In the data rows, zero lies at 7.5, halfway between 7 and 8.
Here is a table of points, one per row:
array([ 3,  0,  8, 12,  7,  9,  4, 12,  2, 12,  5,  0,  2,  6,  8,  0,  6,  9,  8,  3,  5, 10,  5, 12, 14,  4,  9,  1, 10,  1,  7,  7])
array([ 6, 10,  9, 13,  5,  6,  6,  9,  9,  8,  2,  7,  7,  2,  6,  8,  5, 11,  6,  6,  7,  7,  7, 11,  8, 12,  7,  7,  7,  5, 12,  6])
array([ 4,  5, 11, 14,  5,  2,  7, 15,  7,  7,  9,  4, 11, 11,  7,  7,  4,  4, 14,  7,  6,  6,  8, 14,  8,  4,  6,  2,  8,  8,  5,  6])
array([ 9,  8,  7,  7,  4,  7,  8,  9,  9,  8,  9,  7,  9,  7, 10,  8,  9,  7,  7,  8,  7,  8,  7,  5,  7,  8,  8,  8,  9,  7,  7,  7])
array([10,  8,  7,  8, 11,  9,  7,  9,  8,  8,  9,  8,  8,  6,  4,  9,  9,  5,  5,  4,  8,  7,  6,  8,  9,  6,  6,  9,  7,  9,  6,  6])
array([ 4, 10, 11,  9,  8,  5,  5, 14,  4,  5, 11,  5, 10,  7,  6, 12,  6,  7,  9,  8,  6,  4, 12, 10,  8,  6,  7,  4,  8,  9,  8, 10])
array([10,  8,  8,  9, 11, 11,  6,  8,  8,  7, 10,  8, 10,  6,  4,  7,  9,  7,  5,  5,  9,  5,  7,  9,  7,  5,  6,  8,  8,  8,  6,  6])
array([ 1,  5,  4,  4,  9,  6,  4,  7,  9,  6,  9,  3,  3, 12, 10,  6,  6,  8,  9,  1,  8,  6,  4, 10,  6,  6,  6,  6,  8, 12,  8,  5])
array([12,  7,  3, 13,  8,  9,  2,  5, 10,  5, 13,  0,  4,  8,  4,  7,  9, 10,  9,  2,  0, 12,  8,  4, 10,  7,  4, 11,  9,  6,  3,  8])
array([ 8,  7,  9,  6,  9,  7,  9,  9,  9, 11,  9,  8,  8,  9,  9,  7,  7,  8,  6,  6,  6,  6,  9,  6,  6,  8,  8,  8,  8,  6,  7,  8])
array([ 3,  5, 13,  6,  5,  8,  8, 11,  1,  8,  8,  3,  8,  6,  5,  5,  5,  8,  7,  6,  7,  5, 10, 10, 12, 11,  8,  8, 12,  7,  8,  5])
array([ 8,  7,  7,  7,  7,  7, 10,  9,  8,  9,  9,  9,  7,  8,  8,  6,  9,  8,  7,  8,  8,  7,  8,  6,  8,  9,  9,  8,  8,  8,  8,  7])
array([ 3,  0,  0, 13,  4,  6,  2, 15,  6,  6, 15,  1, 13, 10,  6,  9,  0,  3,  9,  1,  2,  2,  8, 14,  3,  8,  7,  1,  8, 14, 12,  8])
array([ 2,  0,  0, 14,  6, 14,  8, 15,  3,  7, 12,  0,  7,  9,  1,  7,  5, 11,  0,  1,  4,  7,  8,  6,  3,  1,  3,  4,  5, 11,  8,  5])
array([ 8,  6,  6, 15,  6,  6,  3,  1,  7,  4, 15,  3,  0, 12, 11,  6,  9,  5,  2,  5,  6, 13,  8, 13, 13, 10,  6,  6, 10, 10,  2,  9])
array([ 4,  2, 14, 13,  3, 11,  6, 12,  0,  6, 11,  0,  4,  5,  3,  6,  8,  8, 11,  3,  2,  6,  9,  9, 13, 12,  7,  9, 11,  5,  7,  4])
array([ 7,  0,  4,  6, 11,  5,  9,  3,  6,  8,  5,  3,  6, 12, 13,  8,  4,  7,  6,  5, 12,  5,  4, 14,  7,  5,  6,  5, 10,  9, 12,  3])
array([ 1,  9, 13, 13,  9, 15,  6, 15,  1,  6,  9,  4,  6, 13,  0,  4, 13,  7,  3,  0,  0, 13, 15,  7,  4,  5,  4,  2, 15,  8, 15,  2])
array([ 8,  7,  8,  7,  9,  9,  8,  8,  7,  6,  8,  7,  7,  8,  6,  7,  9,  7,  6,  9, 10,  7,  7,  6,  7,  9,  8,  6,  8,  8,  8, 10])
array([ 8,  5,  6,  7,  7,  4,  8,  9,  6,  8,  6,  7,  4, 11,  7,  3,  6,  6,  5,  8,  8,  8,  4,  8,  8,  6,  8,  5,  6,  6,  6,  7])
array([ 2,  8, 10,  8,  8,  8,  9,  7,  4,  9,  6,  7,  7,  8,  6,  4,  8,  4,  9,  6,  4,  5, 12,  6,  9,  9,  5,  9, 11,  8, 13,  6])
array([10,  0,  7, 11,  6,  7,  4,  4, 14,  7, 10,  1,  1,  9,  3,  6, 10, 12,  8,  2,  3, 12, 13,  6, 12,  5,  5, 12,  6,  8,  6,  7])
array([ 8,  0,  9,  3,  1,  8,  7,  5, 12,  5,  3,  8,  3,  6,  7, 11,  9,  7,  6,  4, 10, 10, 15, 13,  4,  3,  9,  7,  4,  7,  9,  7])
array([ 4,  1,  9, 12, 12,  7,  5,  9,  7,  6,  2,  0,  0, 10,  7,  2, 10,  1,  2,  5,  1, 10,  8,  9, 10,  4,  5,  4, 11,  4, 12,  4])
array([ 3,  3, 13, 10,  5, 11,  2, 13,  5, 10,  8,  0,  5,  6,  2,  7,  9,  6,  5,  7,  4,  8,  9, 12, 11, 10,  9,  8, 15,  5,  7,  3])
array([ 8,  4,  6,  8,  7,  6,  7,  8,  4,  7,  5,  7,  6, 10, 10,  6,  8,  5,  8,  7,  8,  8,  4,  8,  7,  8,  6,  4,  5,  5,  6,  7])
array([ 0,  9,  7,  6,  7, 13,  7, 12, 10,  5, 10,  1,  2, 10,  1,  9,  9, 11,  8,  4,  6,  5,  7,  7,  5,  3,  0,  8,  4,  7,  2,  4])
array([ 0,  3, 14,  9,  3, 10, 10, 15,  0,  7,  7,  2,  5,  5,  1,  4,  5,  5,  9,  3,  6,  2,  8, 10, 11, 12, 14,  6, 15,  4,  6,  6])
array([ 9,  6,  2, 14, 11,  7,  4,  4, 12,  8, 11,  1,  1, 10,  1, 10, 13,  6,  6, 12,  0, 12,  8,  6,  9,  9, 10,  7,  8,  7,  7,  3])
array([ 8,  0,  7, 10,  6,  2,  6,  7,  4, 10,  3,  5,  5, 12, 10,  2,  7,  4,  6,  5, 10,  9,  2,  9,  5,  4,  5,  2,  4,  2,  5,  7])
array([ 7,  6,  6,  4,  3, 10,  4,  5,  7,  5,  4,  7,  6,  8,  8,  6,  7,  9,  6,  7,  7,  8, 10,  8,  5,  4, 12,  7,  6,  9,  8,  9])
array([10,  0,  0,  8, 12, 13,  5,  8,  9,  7,  8,  7, 10,  7,  3,  7,  3,  2,  4,  2,  7,  2,  4, 10, 11,  7,  4,  9,  5, 12,  9,  5])
array([ 3,  6, 11,  6,  6, 10,  9,  6,  8,  7,  8,  6, 11,  5,  4,  8,  9,  9,  4,  6,  6,  8,  6,  8, 11,  7,  7,  4, 10,  9,  9,  7])
array([ 4, 10, 13, 11,  8,  6,  6, 14,  6,  6, 11,  5, 12,  5,  8,  9,  5,  7, 11,  8,  5,  4, 12, 12,  5,  5,  7,  6,  9, 10,  7,  9])
array([ 0,  6, 12,  8,  5, 11, 10,  4,  8,  7,  9,  6, 11,  5,  1, 10,  6,  7,  5,  5,  1,  8,  3, 11, 10,  6, 11,  4,  8,  9, 11,  7])
array([ 5, 11,  6, 13,  5,  6,  6, 12, 10,  8,  0,  6,  8,  4,  6,  6,  4, 14,  6,  4,  6,  9,  9, 12, 13, 12, 11,  6,  9,  5, 11,  6])
array([ 5,  0,  3,  6, 10,  6,  7,  3,  5,  8,  5,  3,  7, 13, 14,  7,  4,  8,  6,  6, 11,  4,  4, 12, 10,  3,  9,  7,  8,  9, 14,  5])
array([ 3,  0,  4,  7, 11,  8,  7,  7,  3,  6,  6, 10,  7,  9,  8,  8,  4, 10,  8,  9,  7, 13,  4,  8,  7,  7,  7, 12, 11,  8, 10,  8])
array([12,  4,  5, 11, 10, 10,  7,  9,  7, 10,  5,  5,  7, 11,  3,  3,  8,  3,  5,  0,  9,  8,  0, 12, 11,  2,  4,  8,  3,  8,  5,  6])
array([ 7,  9,  7, 12,  5,  7, 10,  8,  9,  7,  5,  7,  9,  6,  7,  9,  7,  7, 11,  7,  7, 10,  7,  9,  7, 13,  7,  6,  5,  5, 10,  6])
array([13,  9,  7,  8, 13, 15,  6,  9,  8,  6,  8,  8, 10,  6,  2,  9,  7,  7,  5,  3,  6,  7,  5, 11, 13,  4,  3,  9,  7, 12,  5,  4])
array([ 0,  0,  7,  1,  6, 10,  6,  9, 14,  4, 14,  3,  6,  5,  1,  6,  8,  9,  3,  0,  3,  3,  1, 13,  9,  7,  4,  2, 10,  9, 11,  5])
array([ 7,  5,  4, 15,  9, 15,  4,  0,  9, 12, 15,  6,  0,  1,  7,  9,  5, 10, 13,  7,  5, 14, 11,  6, 13,  6,  3,  1,  9,  7, 11, 10])
array([ 3, 12,  9, 12,  5,  4,  4, 12, 13,  6,  2,  6,  3,  4,  2,  9,  5, 15,  6,  3,  6,  6,  6, 12, 11, 11,  5,  4,  9,  6, 12,  5])
array([ 3,  7,  6,  8,  5, 12, 12,  9,  5, 11,  6,  4,  7,  7,  5,  9,  7,  9,  7, 10,  4,  6,  9,  7,  7,  3,  2,  8,  7,  7,  5,  7])
array([ 0,  5,  2,  4,  8,  9,  0,  8, 12,  5,  9,  2,  4, 13, 12,  4,  7, 10, 10,  0,  7,  5,  3, 10,  4,  5,  8,  6, 10,  8,  7,  4])
array([ 1,  0, 11,  7,  6,  8, 10,  5,  6, 10,  5,  4, 11,  9,  6,  4,  9,  9,  6,  3,  2, 10,  4, 13, 13,  7,  9,  1,  5,  8,  7,  8])
array([ 0,  4,  6, 13,  5, 15, 14,  8,  4,  7,  7,  5,  4,  8,  7, 10,  7,  5,  6,  7,  5,  6,  9,  8,  9,  2,  2,  7,  7,  7,  0, 10])
array([ 5,  1,  6,  6, 12,  8, 10,  7,  5,  8,  8,  9,  7,  8,  6,  6,  6,  9,  6,  8,  9, 11,  6, 10,  6,  8,  6, 11, 10,  7,  9,  7])
array([ 4,  6,  6,  4,  6,  4,  5, 11,  9,  7,  8,  3,  3, 11, 12,  3, 11,  8,  8,  1,  8,  9,  4, 10,  7,  6,  4,  6,  4,  6,  6,  4])
These points spread out most along one direction. Take the direction at right angles to it along which they spread out most. Go by this last direction. How far along it is each point below, from 0 to 99? 50 is the average, and the first point above lies past it. One standard deviation of the points above along it is 16.
array([10,  0,  7, 11,  6,  7,  4,  4, 14,  7, 10,  1,  1,  9,  3,  6, 10, 12,  8,  2,  3, 12, 13,  6, 12,  5,  5, 12,  6,  8,  6,  7]) --> 12
array([ 3, 12,  9, 12,  5,  4,  4, 12, 13,  6,  2,  6,  3,  4,  2,  9,  5, 15,  6,  3,  6,  6,  6, 12, 11, 11,  5,  4,  9,  6, 12,  5]) --> 53
array([10,  8,  7,  8, 11,  9,  7,  9,  8,  8,  9,  8,  8,  6,  4,  9,  9,  5,  5,  4,  8,  7,  6,  8,  9,  6,  6,  9,  7,  9,  6,  6]) --> 42
array([ 0,  4,  6, 13,  5, 15, 14,  8,  4,  7,  7,  5,  4,  8,  7, 10,  7,  5,  6,  7,  5,  6,  9,  8,  9,  2,  2,  7,  7,  7,  0, 10]) --> 41
array([ 9,  6,  2, 14, 11,  7,  4,  4, 12,  8, 11,  1,  1, 10,  1, 10, 13,  6,  6, 12,  0, 12,  8,  6,  9,  9, 10,  7,  8,  7,  7,  3]) --> 11
array([ 1,  9, 13, 13,  9, 15,  6, 15,  1,  6,  9,  4,  6, 13,  0,  4, 13,  7,  3,  0,  0, 13, 15,  7,  4,  5,  4,  2, 15,  8, 15,  2]) --> 34
array([ 0,  5,  2,  4,  8,  9,  0,  8, 12,  5,  9,  2,  4, 13, 12,  4,  7, 10, 10,  0,  7,  5,  3, 10,  4,  5,  8,  6, 10,  8,  7,  4]) --> 57
array([10,  0,  0,  8, 12, 13,  5,  8,  9,  7,  8,  7, 10,  7,  3,  7,  3,  2,  4,  2,  7,  2,  4, 10, 11,  7,  4,  9,  5, 12,  9,  5]) --> 47
array([ 4,  1,  9, 12, 12,  7,  5,  9,  7,  6,  2,  0,  0, 10,  7,  2, 10,  1,  2,  5,  1, 10,  8,  9, 10,  4,  5,  4, 11,  4, 12,  4]) --> 44
array([12,  7,  3, 13,  8,  9,  2,  5, 10,  5, 13,  0,  4,  8,  4,  7,  9, 10,  9,  2,  0, 12,  8,  4, 10,  7,  4, 11,  9,  6,  3,  8]) --> 5
array([ 1,  5,  4,  4,  9,  6,  4,  7,  9,  6,  9,  3,  3, 12, 10,  6,  6,  8,  9,  1,  8,  6,  4, 10,  6,  6,  6,  6,  8, 12,  8,  5]) --> 58
array([ 8,  4,  6,  8,  7,  6,  7,  8,  4,  7,  5,  7,  6, 10, 10,  6,  8,  5,  8,  7,  8,  8,  4,  8,  7,  8,  6,  4,  5,  5,  6,  7]) --> 61
array([ 0,  0,  7,  1,  6, 10,  6,  9, 14,  4, 14,  3,  6,  5,  1,  6,  8,  9,  3,  0,  3,  3,  1, 13,  9,  7,  4,  2, 10,  9, 11,  5]) --> 52
